Rows are one point carried round by a steady rotation, each followed by how many ticks it has turned.
The counts run from 0 to 309.
[ -6   6   0 -14  16  -2  14 -34 -10  -9 -13  -9  17  19  -2   3   3 -15
  -3 -11   8 -11  12  -4   1  21   4  12  14  -2  -7   1   8   3   1  10
  11   5   3   6  -8 -16 -17  -9  -3 -14   0   1   9  -1] | 83
[  7  -9   8 -29  -3  -9   9  -9  11 -15  -1 -19   9  14  -1   2  -1  -1
  -1  -4  -7  10   0 -21  -7   7 -13  26   1   3   4  10  23   4  -6   4
  -3  11  -3   2   1  -1 -10  -4   2 -15  -2 -12  29  -6] | 107
[ -2 -18 -17 -12  16  -8   7 -14   1  -7 -12  -6   5   9  -6   0   5 -20
   3  -1  10   7   9 -15   2  20 -17  12  15  -7   7  19   7  -8  -5  -5
   0   7  10  15 -10   3 -10 -22   4  -9  -4   3  11 -19] | 240
[-10 -23   6 -10  -2 -14   9  -4   0 -10 -15 -14   7  12   1  -9  11  -7
   2  12  20   3  -8 -14  -2   4  -8  23   8  -1   8  20  16  -6  -1  -1
  -4  17   1  20   7   3 -11  -5   0 -19  -1   2  20 -11] | 89
[  2 -19   7 -19   5  -7   7  -9   0  -6 -23 -20  13  11  -1   7  11 -24
  -2   4   9  -3  12 -10  -1   4 -19  13  11   5  10  -7   9   0  -3   6
   5  10   8 -15   3  -7 -10   7  18  -2   8  20  14 -14] | 276
[ -5 -18  -8 -13   7 -13  14 -15 -15 -20   2  -8  18   5 -12   0   0 -22
 -12  -3   9  -9   3   2   2   4  -9  18  17  13   1  11  14   3  -4  -9
   3   4   7  10  -7 -28  -3  -6  19 -11  11 -10   6  -5] | 184
[  1 -17 -15 -11  13 -12   3 -21 -17 -16  -8  -8  14   5  -7   1  12 -24
  -7  -3  13   8   6  -7   0   4 -17   2  13   2  11  16  -4 -10  -9  -2
   7   8   2   5  -3  -3  -4 -12   3 -13  -4  13   2 -17] | 33
[ -3   5   7 -23   8 -21   8 -23 -12 -18 -12 -19  15  10   1  -4  18 -25
  -1   5  18   0   3  -9  -8  13  -6   6  16  10   5  -6  11  -1   3   5
   2  -2   9  -4   4  -6  -9   2   0  -2  18  16  16   1] | 179
[  4 -18  -3 -20  -2 -24   9 -17   1 -15   0 -19  13   7  -5   8   5 -13
  -3  -3  -6   4   8  -7 -12   0 -26  12   6   9  10   9  15   8 -11   2
   1  17   1   6 -11 -12   6  -1  17   0   6   2  11   1] | 37
[-10 -29  11  -4   3  -8  14  -3  -8  -9 -18 -21  12  16  -1  -4   7  -8
   7   5  13  -1  -1 -15  -2  -3  -6  25  15   4   7  10  19   3  -1  -3
  -2  11   5  16   1  -8  -8  -5  10 -17  -2  -3  17  -3] | 88
[  5   2   5 -40   4 -18  -8 -18  -3 -12   2 -12  11  13   3   2   9 -10
 -10   2  13   1   3   0   0  11  -6   4  -6   2   0   2  18 -18  -2  11
   2  12 -19  -2   7  -7  -8  10  -1 -13   1  14  20 -15] | 287
[  7   4 -21 -22   7  -5 -11 -20  -5 -22 -14  -6  15  17   1  -6   8 -21
 -10   0  17   3   2  -7 -12  12  -8   7   1  -1  -2  12  -7 -15 -15  -2
   5  12   4 -10   1   1   4  -6  14 -16   0   3  16 -13] | 250
[ -2  -6  15 -25   2   1   7 -15   5 -11  -3 -10   9  14 -14   3  13  -8
   2  -7  -4   0   5   2   4   8   3  25   8   6  -6   8  23 -12 -10  15
  -1  24   3  10  -1 -12 -17   4  -2 -10  -2  -3  14  -4] | 205
[ -8  -5   5 -24  11 -25   7 -22   1  -2  -3 -15   8  11   0   6  13  -9
 -13   6   9 -10  14   2  -5   3 -17  15   4   2  12   7   8   2  14   3
   5   7  -4  14   8  -9  -3 -13  -7 -15   1  10  21 -10] | 189
[  7  -9   1 -10  17  -3  -1 -14   0 -18 -15   2  15  11   5 -10   6 -22
  -4   1  24  -2   2  -7 -10  14 -17   3  19   3  10  18   5 -13  -7   5
   7  12   9   1   9  -2  -1  -9   9  -1  16  16   6  -9] | 279
[  5  -7   5 -30   4 -21   5 -14   0 -11  12 -23  14   3  -1   7   5  -2
  -4   0   1  -2   9  -3  -2   6 -13  17   9  12   9  -2  20  -8  -8  -3
   1   1  -9  -3   0 -14   3   9   9  -6  15  -1  23 -10] | 285
[  2  -8 -10 -10   1   0   4 -31 -21 -19 -12  -4  21  12   1   3  -2 -21
  -9  -5  14  -2   7  -4  -4   1  -6   1   3   1  -5   9   2  -5 -10  12
  13  23  -5  12  -9 -15  -5  -2  12 -11  -7   6   4  -4] | 291
[  2 -10  -5 -34   1 -29   5 -13  -7  -9   5 -21   7  12  -1   8  12  -9
  -4  -1   4  14   7  -1   0  15  -6   9   2   2  11   0  22  -6  -6  -7
  -9  -1  -7   3  -4  -9  -4  10   6 -19  -2   9  23 -19] | 148
[ -5  -4 -13 -19  21 -13   4 -20   4  -5  -1   5   8   6  -7  -9  16 -20
  -4  -4  17  -6   2   4   0  20 -10   5  17   9   4  22  17 -11  -4   2
   4   6   7  19  -8 -14  -3  -8   4   3  16  -2   4  -8] | 63
[ -8  -2  -3 -23  -2 -10  -3 -16   5 -20   5  -3  19   8   2  -6   2  -9
  -2   0  10  -6  -8  -3 -12   5 -11  15   2  10  -4  28  19  -9  -8   3
  -2  17 -10  17  -6 -11   4  -4  19  -5  11 -18  14  -2] | 76
[-12 -17   4 -16   3  -9  10  -8 -12 -13  -6 -24  14  17  -8   2   9 -19
 -13   5  13 -13   7   6  -2   4  -1  24   8  10  -4  -7  11  -3  -4  -4
   5  12   1  -1  -1 -27  -9  13  19 -12  -1  -3   7  -6] | 304
[ -8  -9 -12 -23  15 -15  -3 -16  -1 -12  -4  -3   5  12  -2 -17   7 -25
  -3   6  23  -3  -5  -3   5  18  -9  -1  14   7   4  19  14 -16   3   2
  -2   7  -4  19  -2  -2  -6  -6   3   0   6   3   3 -11] | 62
[  8 -11  -1 -27   0 -12   2 -11   7 -20  12  -4  13   8   1  -5   1  -7
  -8  -6   6   3  -2  -3 -12   9 -12  10  12   8   4  21  18 -12 -19   3
   0  18  -8  10  -4 -13   7   6  17  -4  15 -12   7  -4] | 283
[  3  -6   5 -26  -1  -3  -1 -16  12  -8  -5  -8  15  12  -5  17   9  -9
  -1  -7  -9   4   8  -2  -1  11 -15  15  -3   1  -4   6  20  -7 -21  19
   0  26  -1  -6 -13  -4  -5   3  13   2   3  -1  24 -11] | 136
[-10   6   3 -35   3 -19   3 -25   2  -9  -5 -10   7  17   7  -1   6  -9
  -1   2  11  -7   4  -5   3  19  -2  10   0  -4  -4   7  26  -3  11  10
  -2   6 -18  12  -2  -1 -12   5  -4  -9  -1   3  26 -13] | 80
[ -1  -9   0 -18  16  -3  -2  -9 -12 -15 -12  -9  19   6  -1   8  20 -21
   4  -2  14  11   5   1   9   7  -4   6  10  10   3  10   7 -16 -10   5
   1   7  15  -5  10 -11  -6   2   6  -7   7  19  12 -19] | 31
[-12 -13  11 -23  12 -18   4  -5   5  -9  -3  -5  11   5  -2   6   9 -10
  -7   6   2  -8   1   8   7   3 -17  15   5   9   4  21  27  -1   6   5
  -3  15  -1  16   7 -14   4  -3   5  -6  11   5  20 -20] | 187
[  8  -4   1 -20   5   2  -4 -16  -3 -17 -23  -4  17  16   6  -4   0 -20
   1   0  16  12   2 -19  -6  16 -11   0   6  -4   0   7  11 -12  -9  13
   5  15   6  -5   7   4 -13  -1   5  -6  -1  19  17 -18] | 140
[ -2  -4  -4 -25  11 -15   6 -23   9  -4 -13  -6  -3  19  -3   3  11 -14
  -3   1   2  12  11  -8  -7  28 -12   7   4 -15   5   4   9   2   2   6
  -5  13   7  13  -5   6  -8 -10  -3 -17  -6  12  17 -10] | 121
[  8  -7  -5 -24  18 -23   6 -25   9  -4   3 -11  10   6   5  -5  11 -12
  -7  -4  15  -3  17  -9 -21  24 -19   4  17  -1  17   2   9  -6   2  -4
   5   4  -2   8  -3  -6   4 -10   4  -2  19  10  11   1] | 161
[ -8  -3  -4  -9  16 -12   3 -21  -7 -15 -12 -13  19   5  -5 -11  21 -20
  10  -2  14  -2  -2 -10 -10   1  -7  18  15  13   2  19  -2  -6  -6  -3
   7   5  17   9  -4  -2  -5 -26   4 -11   2  -4   9   2] | 211
[ -2 -16   6  -8   2  -3   3 -14  -1 -18 -16  -3  22   1  -1   7  10 -25
  -1   0   6   0   6   2 -10   0 -11   9   2   3  -1  15   7   4 -17   8
   4  32  11   2  -7 -20   3   4  28   0   6   8   9  -5] | 155
[ -9  -2   4 -23   4 -17  -2 -15   7 -15   3  -3  21   3   6  -4   4  -5
   5   1   6  -9  -4  -3  -7   5  -7  16   6  13  -1  18  28   0  -2   2
  -3  10  -8  11 -11 -15   5  -4  14   5  12 -18  23  -3] | 77
[  5 -11   5 -16  -2 -10  13 -21  -9 -13  -5 -20  15  16  -4  -1   9 -14
  -2  -3  10  -5   5  -8 -16   2  -4  15   9   5   0  -8   3  -3 -17  10
   8  23  -1   2 -11 -13  -5   5  13  -9  -3  -1   6  13] | 56
[  0 -12 -11 -22  10 -12  19 -25   4 -12  10 -13   5  11 -17   1   3 -17
 -13  -8  -5  -9  11  -3   3   9 -18  15  18   8   7   5  10  -5  -4   4
   5   7  -3  13 -15 -14  -6 -10   5  -4   4 -11   0  -4] | 65
[  8 -13   2 -21   2 -22   2  -9  -2 -13  10  -8  16   4  -3   2  10  -8
   8  -5   1  16   2  -2  -5  13  -6   4  13   9   3  14  29  -5 -18  -4
 -12   6   7   5  -5 -15   8   7  13  -6  16  -5  19  -7] | 146
[ -1   9   4 -15  13   0  -2 -23  -1 -20 -12  -5  23   7   3 -13  12 -19
  -5   4  22  -4   1  -5 -10   1  -5  16   7  12   1  21   1 -11  -4  13
  11  14   4   3  16  -6  -1 -15   3 -14  10  10  11  -3] | 72
